Rows are one point carried round by a steady rotation, each followed by how many ticks it has turned.
The counts run from 0 to 285.
[-33  -7 -18  -3 -32 -21  53 -32 -12  14  33  21  27  30  32  31   3  -8
 -64 -54 -15 -12 -26 -46 -25 -26   9  -4 -40 -15  29   6 -38  20 -46 -29
  10 -14  17   6  10  -7  39   5 -13  53  -6  -9]
137
[ 63 -11   0   5 -12 -13  21   7 -23  29   8 -18 -33  15  -7  27  19 -34
 -32  -5   2 -30  31  32 -44 -45  32  26  13  24 -17  -5  -1 -33  22 -20
 -39 -41 -37 -31 -14  39 -13  79 -39   6  21  35]
68
[ 34 -53 -14 -27   6 -18  50 -18  28 -53 -10  -3   0  -3  51  37 -19  -8
  -5  14  15 -29   8 -11 -33 -10 -38  17 -47  34   0 -20 -13  11 -38  67
 -37  10  32 -13   1 -14   0 -13   9  67   1   9]
189
[-24 -37   1 -12  12  24  -7  11  16  35  40  40   0  23   1  29  79 -17
 -22 -51   8 -25  41   1 -30 -12  -4 -11  19  33  12  45  12 -27 -59  29
 -22  -5 -35 -22 -11 -31  11  16 -61  -7  -2 -13]
219
[-34 -44 -41  41   0 -49  13  15 -26  20 -20  30  39  12 -13  69  12 -40
   7 -17  41 -60  41 -19 -16 -43 -12 -26  22  14  35 -11  10  -6  27  10
  44 -11  14 -10 -52  36  -2  45  -9  37 -10  11]
5
[  0 -31 -14 -25   9 -16  -9 -12 -15  33 -20  14  27  28  20   4   9 -34
  13 -58 -14   6  62 -12  15   2  27  -8   6  48 -14  15  19 -46 -15  62
 -55 -44 -26  45  -2  13  16  40 -31 -18  24  49]
225
[-16 -64 -17  -9  13 -15  45  22 -19  14  16   6  15 -37  78  49  16 -23
 -30 -33  -9 -51  -1  -6 -51 -46  -7   1  15   9   6  20  12  -6 -43  22
  -7  -2  -6   0   4 -11  34 -30 -36  11   3  14]
284
[ 51 -54 -19 -54 -31 -21  37 -34  23  -6 -17  18  16 -20  39  40  10 -30
  44  -8 -24 -13  20 -15  -6   0   4  17  -4   2   0   9   8 -43  12  29
 -67 -31  12  14  43  18 -14   3  11  57  17  23]
191
[  9 -45 -13 -40  10  17  11   6  -1  35  42  27 -22 -16  86  41  49 -10
 -16 -22  -2 -47 -15 -40 -13 -47  34 -27  -9  -8  18  -7   4  -4  -3   3
 -32  15  11  -4   4   3  13  10 -66  26 -26  -6]
235
[ 10 -31 -65   8  17  -8  24  -6  30  11  -7  12  -4 -33  47  34  19 -38
 -45 -10  57 -59  16  18 -39 -44 -21  15  -7  -5  27  49   0 -35  52 -11
  -4  -1   0   2  17  17  -1  34 -29  48  20  26]
184
[ 15   7 -16  -6 -37 -20  19  37  -3  29   9 -12  21  58 -82  14  -2 -25
 -52  -9  35  -8  55   3 -10 -27 -20  -8  29  21  -2  -5 -30  -2 -18 -48
 -19 -20  11 -12  16  13  22  42 -48  20  26  -6]
215
[ -7 -37  -3 -44   3 -24   5 -14  36  40   1  41 -28  -7   7  22  50  19
  36 -24  -3 -31  42 -37  -5 -51  64 -27 -10  22  24 -17  19 -21 -19   5
 -36  -1   1 -15   7   7 -14  17 -40  17 -33  16]
13
[ 43 -70  21 -60 -21  24  -3  -1  -4  10  19 -12  11  46 -47   4 -30 -48
  20  24  14 -12  58   6   5 -10  -7 -26   9   9   3 -38  27 -12 -44  24
 -39  26  15 -14  25 -26  61  -6 -49  14  19  26]
271
[ -3 -37  21 -17 -31 -22  34 -13 -27  67  15  28  -7 -11  22  38  39  -9
  11 -30 -50 -21  33 -28  -4 -60  65 -25  21   1 -21 -15  13 -25 -72 -21
 -10 -15 -36 -24   0  16  17  28 -55  -8 -25   6]
63
[-16 -20  -9  13 -45 -34  22 -30 -23  50 -23  34  43  19 -48  53 -19 -34
  37 -58 -41  11  49  11   3  -6  48  -6   3   9 -16  13 -22  -1 -61 -22
 -14 -21  -1  13   8  10  41  11 -11  14   1  15]
209
[ 63 -31 -13 -32 -22  53  57 -14  36   6  57 -19  13  48 -16  -5  -2 -51
 -55  -8  12 -13 -23 -35 -10 -18   8   1 -33 -12  16   3 -24  -2 -36  12
 -57  -3 -25 -36  14   9  14  -3 -18  52  -5  23]
25
[-28 -30 -13   2 -61 -42  33 -62 -46  -3 -24  49  -1  -3  15  45 -25 -28
  40 -13  -4 -21  18 -29 -28  -8   7 -29 -27   2  35 -22  20  27   9  22
   0   9  60   0 -19  -3  17  13 -13  48  13   7]
194
[ 42 -25 -17 -16   2 -13  47  25   9  14 -11 -51 -38   8  21  27 -18  -3
 -15   2  27 -37  31 -12 -30 -33  -8  20 -29  23 -39 -39 -24   7 -75  32
 -16  17 -12 -39   2  21  17 -10 -46  -1  -4  52]
173
[  8  -1 -46 -13 -11 -20  36  22  52  54  16 -38  26  53   7  -3 -30 -24
 -55 -51  -1 -10  18 -20  11 -35 -12   4   0   8 -16  21 -45  -4 -44  -4
 -39 -32 -19  22  35   8  23  13 -33  34  -7  40]
281
[ 11 -10  17   8 -48 -25  15  22 -21   6 -14  19 -22  10   2  31 -38 -34
  64  17  11 -20  31  15 -21 -17 -33  -5  28  60 -26 -72 -14  36  -2  26
 -33   0  55 -12 -10 -13   5  35 -56  23   4   1]
50
[-14  -9  -5   7 -12  16  25  50  48  44  21  20 -24  30  16  16  15 -19
  -6 -27  10 -25 -14   4   9 -41   8  -7  22  44 -15 -30 -48  44 -53  25
 -11   0 -12 -35 -15  -3 -12  39 -52  34 -57  -3]
57
[ 16  42 -42  37 -23 -46  53  25 -39  24  -9 -13 -18   8 -13  40  -4 -38
  38 -36  34 -22  -4  11 -31 -30 -15  26  13  35 -32 -19 -48  20  15 -33
 -35 -10  13  -5  28  28  -9  17 -36  42   0  27]
101
[-56 -44 -56   6  19   2  38  25  -7  -9   7  25 -14 -15 -12  50  12  15
  29 -36  48 -14  48  -9 -25 -11  23 -35 -30  52  32   4   0  26 -42  -5
 -21  30  22  -8  10  -5  48 -26 -48  33 -11  49]
267
[-22  -4  -5  26 -53 -12  33 -55 -41  -5  -4  47 -20 -16  29  32   0 -44
  53 -19   7  -6  -9 -16 -50 -18   0  -6 -28  19  15 -36   1  47   1  39
 -31   0  52   0 -21 -22  -8  30 -29  52   1  11]
195
[-24 -52  -6 -30 -14  -7  18   0 -24  20   1  63  -1  -9  28  53  56 -24
  61 -56 -23  -7  29   0 -15  -5   1  -4  40  31  -7  21  17 -15 -24  52
 -57 -14  20  11  17 -16  -2 -38 -27  16   6   4]
46
[ -3 -60 -17 -11   6  28  17  23  22  49  44   7  34  55  -9   2  11 -33
 -38 -28   4 -40  -6 -44  10 -31  25 -41   0 -15  23   6 -21  -9 -64   6
   4  18 -31 -33  -8  25  43  -3 -36   7 -34  11]
170
[ 18 -31  39  -7 -28 -37  11 -30 -47  18  10  -8   7  56 -41  14 -36  -9
 -10  12 -34 -13  28  -7 -23 -50  14 -10 -28  14 -16 -53  -2   3 -75  15
  12 -18  -5 -27 -43   4  51  41 -34 -11  -2  12]
65
[-18 -46 -59 -26  16   5  13  26  -8   9  28  18 -27 -10  89  41  24  -5
 -10 -13  23 -40 -10 -15 -32 -62  25 -26 -23  20  28  14   8   7  17  -6
 -25  -9  18  26  20 -17  18  18 -65  33  14  17]
234
[-18 -43  40  -6 -54 -32   5   9 -26  -9 -14  33  23  37 -22  44 -42 -30
  50  27  17  -8  38 -14   1 -12 -53 -17  13   5  -4 -62   3  19 -30  37
   0  -1  51 -18 -16 -26  19   8 -34  39  17 -29]
49
[-12 -21  19 -28 -21  -1  29 -83 -21  12  11  50   6  10  47  23  41 -18
  10 -51  -3   3  29 -70 -15  23  24   6 -38  10  -4   4   8 -18 -62  54
 -41  -3   5   1 -20  18   7  36 -20  -5  31  24]
80
[-33 -15 -19  12  25  11  10  24  10  16  19  26 -27   5   5  41  67  -2
 -31 -69  12 -33  50  25 -54 -23  -5  20  13  57   5  43  -6 -13 -44   5
 -25  -5 -11 -15   2 -20  17  15 -65  -2   0  11]
218
[ 12  10 -18   8 -30  -7 -12  30 -30  45  -8  29  -5  33 -18   9   5 -40
  53 -46  -5   2  12  40  -4 -32  19 -17  44  57 -16 -16 -19 -13  38  32
 -89 -55  21  31   5 -10 -21  52 -22  31   9   9]
52
[ 37 -15  16  -1 -40  17  16 -57  -9  14  22  -4  34  50  24 -25 -47 -65
 -18 -29 -20  17  -1 -12  -5  -5   3   4 -38   1 -24 -33  -7  23 -41  54
 -35 -18 -19  13 -18 -11  18  62 -20  28   0  17]
131
[-32 -11 -31  44 -13 -32  31   9  -2  32   4  28  -4   0  19  59  43 -22
   5 -22  41 -60  17 -45 -20 -43  -6 -20  18  40  10 -23 -10  14   3  26
  23  -9  10 -38 -76  28 -18  27 -18  25 -28  12]
6
[-18 -11   0 -17 -11  -3  63 -24 -21 -27  44  12  20  24  39  43 -11 -11
 -66 -26  -7 -22 -28 -28 -64 -26 -27   7 -46  -5  24   4 -45  25 -65  -3
   0   7  31  -9  -1 -24  51  -4 -23  49  23 -20]
138
[ -9 -65  -2  22   2 -18   6  -1  -9  33 -17  44   9 -36  -1  46  43 -55
  30 -23  -3 -37  52  25 -19 -22  11  -6  23  28 -11   9  56 -26 -28  36
   4  11 -25 -31 -22   7  -1  17 -38   4  -7  17]
112
[-28   7 -46  29 -34 -29  16 -41 -20  13 -12  40  48  29 -30  20 -10 -53
 -14 -57  26   7  18  13 -17   8 -27   9 -33   6   9  54 -22 -14   0 -11
 -23 -10  23  28   7  -3  25  39 -15  44  29  -4]
37
[ 43 -47 -19 -39 -21  22  55 -15  32  -6  37 -33  25  35 -23  23 -38 -24
 -70   6  14 -10  11 -24 -10 -21  14 -13 -40 -23  11 -10 -18   0 -34 -35
 -34  15  -3 -29  31  16  47  -8 -17  62   7  22]
26
[ 25 -50  16  25 -22  -5  -5 -20  19  50 -13  46   8 -17  -1  24  44 -63
  15 -18   7 -22  52 -25   0 -19  11  -5  34  15 -13  -2  47 -12 -42  57
  -8   0 -27 -32 -29   6 -18  23 -41 -13 -18  16]
113
